(in the rows, 128 means zero)
Each path below is one point turned by a fixed rotation once a step. After each direction that follows a path, write how fast that rotation turns it, in deg/step (0 if it stays still).
Each turn is a multiple of 5 degrees from 10 to 175, or 0.
Each row of a path follows its step; steps can be skipped.
path 1
step 0: [132 134 137 125 137 120 136 126 131 128 131 116 135 129 133 126 128 131
 119 130 126 127 125 127 112 119 128 130 146 117 132 127 129 134 124 127
 136 133]
step 1: [134 127 128 126 123 136 128 136 123 122 125 128 143 145 122 132 132 121
 117 124 132 131 120 123 133 132 131 120 123 118 136 130 126 127 126 133
 118 136]
step 2: [124 123 136 139 125 124 121 127 125 122 132 137 123 126 116 132 127 120
 130 139 126 133 127 129 122 141 125 129 140 124 124 123 128 142 119 137
 127 125]
step 3: [125 128 131 133 120 124 114 125 129 127 128 123 130 133 133 115 125 139
 126 131 124 126 133 123 128 122 127 115 140 124 138 137 132 135 142 129
 126 137]
step 4: [134 123 139 133 126 135 138 139 123 131 107 129 132 125 126 128 132 129
 124 127 125 129 122 138 125 131 138 122 129 128 133 123 139 135 126 117
 123 128]
step 5: [133 118 133 132 135 139 133 121 133 133 131 117 127 127 132 120 132 118
 122 139 136 139 135 121 128 134 120 123 131 124 123 130 134 130 126 142
 124 126]
step 6: [120 131 130 126 124 130 126 138 126 122 124 119 133 136 132 127 128 130
 135 122 122 118 138 131 128 132 132 122 128 109 123 120 126 138 138 139
 134 124]
step 7: [130 134 128 128 134 137 138 132 131 127 123 130 132 140 119 123 127 133
 132 138 110 135 125 122 129 131 123 128 145 126 125 126 132 125 123 117
 126 133]
step 8: [136 120 123 139 130 134 122 129 130 130 133 124 138 128 119 124 134 127
 127 138 136 128 134 139 125 129 126 123 125 110 141 137 125 126 122 124
 134 125]
step 9: [123 130 132 136 133 118 132 130 127 123 123 117 133 132 134 137 120 124
 128 118 126 136 131 128 114 135 123 134 136 122 137 125 136 136 125 135
 128 139]
Speeds:
[125 130 129 128 126 125 126 128 130 129 129 126 130 130 131 129 131 132
 130 126 126 131 126 131 126 124 129 126 128 128 127 125 130 127 128 132
 131 131]
120
path 2
step 0: [135 114 133 128 127 131 127 119 136 132 140 122 136 120 144 125 134 126
 127 127 125 124 133 130 118 137 129 134 126 131 117 128 135 120 123 128
 131 130]
step 1: [128 129 132 134 128 141 126 136 122 140 118 120 130 131 126 127 131 139
 133 125 122 128 125 129 130 128 112 118 115 131 126 132 124 135 119 130
 127 122]
step 2: [121 126 141 126 117 128 138 134 126 134 128 127 133 124 125 137 126 107
 129 132 127 129 134 135 128 122 139 135 120 129 129 131 126 136 135 130
 126 129]
step 3: [142 130 142 126 129 125 127 122 137 121 127 129 127 122 123 123 131 135
 124 120 127 126 121 136 126 116 130 131 135 117 122 134 123 124 120 140
 123 123]
step 4: [116 128 123 132 114 122 137 134 136 132 133 122 121 128 134 130 131 133
 119 118 135 116 127 133 135 142 122 129 124 130 120 123 127 128 124 130
 133 125]
step 5: [137 127 127 130 130 127 131 133 119 130 136 115 132 137 129 143 127 136
 132 141 142 131 130 125 132 115 126 131 125 129 123 133 122 133 123 130
 123 133]
step 6: [125 134 130 132 135 120 125 123 120 135 127 132 142 111 131 138 127 124
 125 124 118 128 134 134 133 132 135 122 134 126 116 127 133 126 129 139
 127 130]
step 7: [137 126 136 133 116 128 125 127 131 131 134 108 133 122 118 121 129 131
 129 123 127 133 125 131 126 138 121 122 137 120 135 134 124 128 127 117
 132 128]
step 8: [125 121 136 129 130 141 143 138 124 132 134 133 134 139 137 121 119 125
 122 137 126 129 128 132 131 137 128 132 123 125 115 131 124 123 121 130
 132 130]
step 9: [139 140 131 126 130 126 127 124 129 133 124 124 124 125 131 135 128 117
 132 128 122 130 131 136 129 119 113 132 119 122 128 121 129 142 114 133
 127 134]
Speeds:
[127 130 126 129 125 129 128 129 130 129 127 128 132 125 124 126 128 125
 127 128 128 130 124 126 127 126 133 125 128 124 129 132 128 127 130 130
 130 128]
85
[129 126 131 123 129 124 126 126 129 125 126 126 130 128 127 127 128 127
 125 122 128 127 126 129 127 129 130 127 132 130 126 128 128 126 128 125
 129 128]
100
path 3
step 0: [135 133 122 133 137 133 136 118 123 137 141 133 123 113 128 119 123 127
 133 136 133 135 126 127 119 123 119 123 138 123 134 118 133 128 116 132
 134 131]
step 1: [121 126 114 118 135 131 126 133 120 128 141 138 132 130 122 119 127 111
 129 123 132 127 143 127 130 123 129 143 131 126 125 117 134 127 122 125
 127 128]
step 2: [135 125 126 122 133 134 130 128 111 131 127 134 121 127 122 118 140 119
 123 134 128 134 130 139 122 122 129 125 123 122 134 139 140 122 127 132
 131 145]
step 3: [136 124 123 131 128 124 143 113 124 124 135 144 130 129 137 133 124 119
 127 124 139 135 148 135 131 128 118 123 133 124 128 131 132 128 129 128
 128 129]
step 4: [118 132 120 134 131 129 124 128 120 123 136 137 132 127 123 113 119 120
 130 133 123 129 135 129 120 129 122 123 129 114 143 126 131 130 147 134
 129 130]
step 5: [132 121 132 114 121 130 131 126 129 135 139 139 124 122 120 127 130 124
 128 118 121 139 138 125 134 132 126 129 127 115 138 125 123 124 125 136
 143 135]
step 6: [130 135 128 120 119 122 131 121 108 121 135 145 124 130 125 113 132 129
 131 129 138 141 125 124 130 123 131 127 136 122 128 133 127 129 130 127
 126 117]
step 7: [128 132 118 116 134 126 125 127 129 127 120 135 116 119 123 123 133 118
 130 131 120 135 142 127 133 133 109 125 135 126 127 136 129 117 135 131
 126 121]
step 8: [123 141 124 122 122 119 133 125 123 128 118 134 129 126 134 121 129 136
 121 129 129 143 142 130 119 129 125 132 133 124 133 122 135 135 124 145
 137 135]
step 9: [125 131 124 123 131 125 127 143 127 126 126 148 128 128 134 115 133 129
 134 120 140 121 135 122 140 129 119 122 135 120 131 132 120 131 127 134
 130 137]
Speeds:
[131 133 128 126 126 126 127 128 125 130 132 125 124 129 126 128 130 125
 129 127 126 128 125 126 129 128 128 129 131 129 126 124 130 126 127 126
 129 126]
65
[129 125 128 126 128 124 128 127 128 130 126 132 126 128 128 125 128 124
 132 128 129 128 128 129 128 122 125 129 128 128 132 127 131 129 128 132
 129 127]
0
path 4
step 0: [129 128 129 138 124 132 130 124 130 130 114 134 115 123 121 120 127 130
 116 126 137 128 120 134 129 123 135 128 120 135 132 132 128 131 119 129
 133 114]
step 1: [141 133 132 126 120 123 133 123 130 127 120 136 117 123 120 125 135 139
 121 128 134 115 127 131 126 121 125 127 129 122 124 138 131 128 117 123
 132 133]
step 2: [129 135 125 127 120 126 139 131 130 138 125 130 126 126 126 132 130 142
 133 123 130 124 139 139 129 131 119 127 120 126 120 130 117 130 124 119
 137 138]
step 3: [126 132 121 127 130 127 118 129 125 133 126 133 129 123 131 127 134 124
 130 126 128 134 125 140 134 133 117 128 108 138 125 133 119 125 128 118
 138 133]
step 4: [132 128 120 131 140 132 115 124 133 126 125 127 122 120 123 128 148 133
 124 131 128 136 120 131 137 130 118 128 128 128 127 131 134 134 135 120
 132 129]
step 5: [122 120 131 132 133 131 129 133 137 132 118 131 113 127 122 127 136 133
 121 131 131 127 129 128 134 140 123 118 138 127 120 126 124 137 137 125
 132 121]
step 6: [135 122 134 123 120 128 124 142 135 133 123 140 121 132 129 119 131 128
 132 129 128 118 115 129 125 132 126 123 132 136 114 129 118 130 130 129
 131 124]
step 7: [142 135 125 129 124 129 131 138 132 133 123 129 134 122 127 122 132 133
 143 125 135 128 120 122 130 116 128 128 131 141 120 128 126 138 129 127
 136 132]
step 8: [131 129 127 130 128 123 137 129 125 124 119 120 126 117 125 121 123 127
 133 131 136 132 131 126 145 121 125 121 117 136 130 135 121 142 131 128
 134 127]
step 9: [131 118 132 131 122 129 127 125 132 119 127 123 119 130 118 124 127 135
 124 130 123 130 117 138 142 119 119 128 115 127 130 139 121 134 125 132
 126 127]
Speeds:
[125 126 127 130 126 128 127 127 124 125 129 124 126 127 129 131 126 129
 132 126 125 130 127 130 129 127 125 126 127 129 129 132 130 127 133 125
 129 130]
65
[128 134 128 127 126 125 130 130 129 129 128 129 128 129 132 128 127 128
 131 129 125 129 128 124 123 129 127 129 126 128 125 128 127 127 129 130
 132 132]
80
[127 124 129 125 130 128 126 132 126 130 125 126 127 129 132 124 128 129
 130 129 131 132 126 128 125 128 128 128 131 126 125 127 130 129 131 128
 128 125]
45
[130 127 129 129 127 122 130 128 127 130 126 127 128 127 128 130 130 127
 125 125 128 129 124 131 130 131 124 130 131 130 127 129 127 131 126 129
 132 127]
0
path 5
step 0: [122 133 126 129 131 124 128 124 128 142 117 138 129 127 125 126 125 129
 140 139 127 133 127 130 137 119 134 121 136 132 125 128 140 130 133 139
 115 114]
step 1: [133 125 112 134 127 122 116 112 131 121 119 126 119 120 123 127 134 127
 133 127 131 126 131 132 123 124 142 129 132 130 132 134 128 134 123 137
 117 118]
step 2: [132 123 117 135 133 128 134 124 136 135 121 142 125 125 138 125 128 125
 121 117 125 130 139 125 134 135 129 126 133 132 126 129 128 125 126 144
 110 126]
step 3: [140 121 131 136 135 130 111 125 127 127 118 143 113 133 132 129 127 129
 125 133 125 136 133 131 125 132 134 135 125 133 127 133 130 128 144 132
 123 121]
step 4: [132 141 125 135 130 121 135 123 138 122 126 129 128 137 127 120 132 126
 123 136 131 139 139 129 132 123 125 126 131 135 120 138 128 131 139 132
 116 112]
step 5: [121 128 127 121 130 127 114 124 131 129 115 132 127 124 131 122 128 129
 133 140 119 138 139 131 131 124 131 134 133 126 122 131 137 142 121 131
 111 122]
step 6: [133 117 119 137 136 123 121 132 145 118 121 129 124 125 123 125 133 122
 128 127 141 131 130 137 131 130 131 132 140 132 121 124 124 130 120 135
 116 121]
step 7: [126 121 133 130 135 131 129 127 132 141 119 135 128 124 126 124 115 130
 130 123 132 134 133 126 132 131 139 133 138 135 120 129 133 130 142 147
 119 124]
step 8: [139 133 127 145 128 133 119 116 128 123 126 128 123 133 124 123 126 129
 130 134 129 128 137 130 132 123 145 142 129 135 135 129 123 133 134 134
 122 116]
step 9: [132 137 119 131 134 126 130 122 133 137 125 140 131 124 127 123 130 126
 128 138 122 128 140 125 142 121 121 127 135 132 131 129 134 119 127 138
 111 118]
Speeds:
[126 127 129 123 127 128 123 124 125 127 128 130 128 128 129 126 125 126
 128 129 125 128 124 132 126 128 130 131 126 130 128 126 130 126 129 128
 127 130]
155
[128 124 128 128 130 129 130 128 128 127 128 128 124 125 125 127 131 128
 125 128 127 128 132 130 127 129 126 127 127 130 128 125 131 127 124 129
 127 134]
90
[130 124 129 130 125 131 125 128 134 130 131 128 127 126 130 128 127 127
 128 124 127 129 124 125 127 129 129 127 128 127 124 130 127 127 126 130
 128 130]
80
path 6
step 0: [127 124 119 141 124 132 146 127 121 130 128 144 118 126 126 127 129 113
 133 139 133 121 135 130 120 129 127 129 130 120 122 125 128 124 130 123
 126 132]
step 1: [123 115 131 128 122 117 126 122 117 126 129 127 121 127 123 136 126 117
 130 132 128 128 122 134 135 128 140 134 128 145 112 131 131 132 133 122
 124 122]
step 2: [128 137 116 129 125 117 136 133 120 132 134 121 126 116 127 126 133 119
 126 131 137 125 125 135 131 128 134 128 130 136 142 131 115 125 131 123
 142 124]
step 3: [129 118 124 126 141 131 136 127 133 134 116 127 125 121 128 124 132 113
 126 139 129 118 129 137 128 116 128 128 139 127 126 131 125 123 134 117
 120 137]
step 4: [126 116 125 129 136 120 118 123 133 123 134 128 122 126 124 124 127 118
 121 133 130 120 119 131 124 131 137 117 120 148 131 134 138 129 128 133
 129 133]
step 5: [126 128 121 134 118 132 134 118 125 124 129 137 123 122 128 113 134 126
 119 128 148 123 124 137 124 122 126 125 130 128 133 134 116 122 127 138
 133 126]
step 6: [125 123 121 136 121 125 127 116 123 127 125 127 119 134 122 122 124 118
 132 132 130 129 130 124 131 116 120 132 140 134 124 130 138 121 141 121
 118 140]
step 7: [128 131 118 133 132 116 128 127 120 123 140 132 121 124 110 130 129 113
 135 127 128 131 117 135 125 135 140 129 128 130 130 128 136 119 124 136
 128 125]
step 8: [119 137 131 135 126 131 130 136 119 131 127 134 127 119 128 128 126 119
 130 136 141 123 130 141 125 118 129 136 137 135 118 138 116 121 120 125
 129 128]
step 9: [127 120 127 134 131 120 135 132 113 119 122 118 127 128 123 125 123 120
 131 134 122 117 125 131 133 117 124 123 117 138 130 136 132 125 135 115
 129 135]
Speeds:
[128 124 125 132 125 133 129 126 130 127 126 127 125 128 130 129 129 130
 129 126 126 124 131 127 128 126 129 126 127 129 129 129 130 129 126 132
 130 127]
65
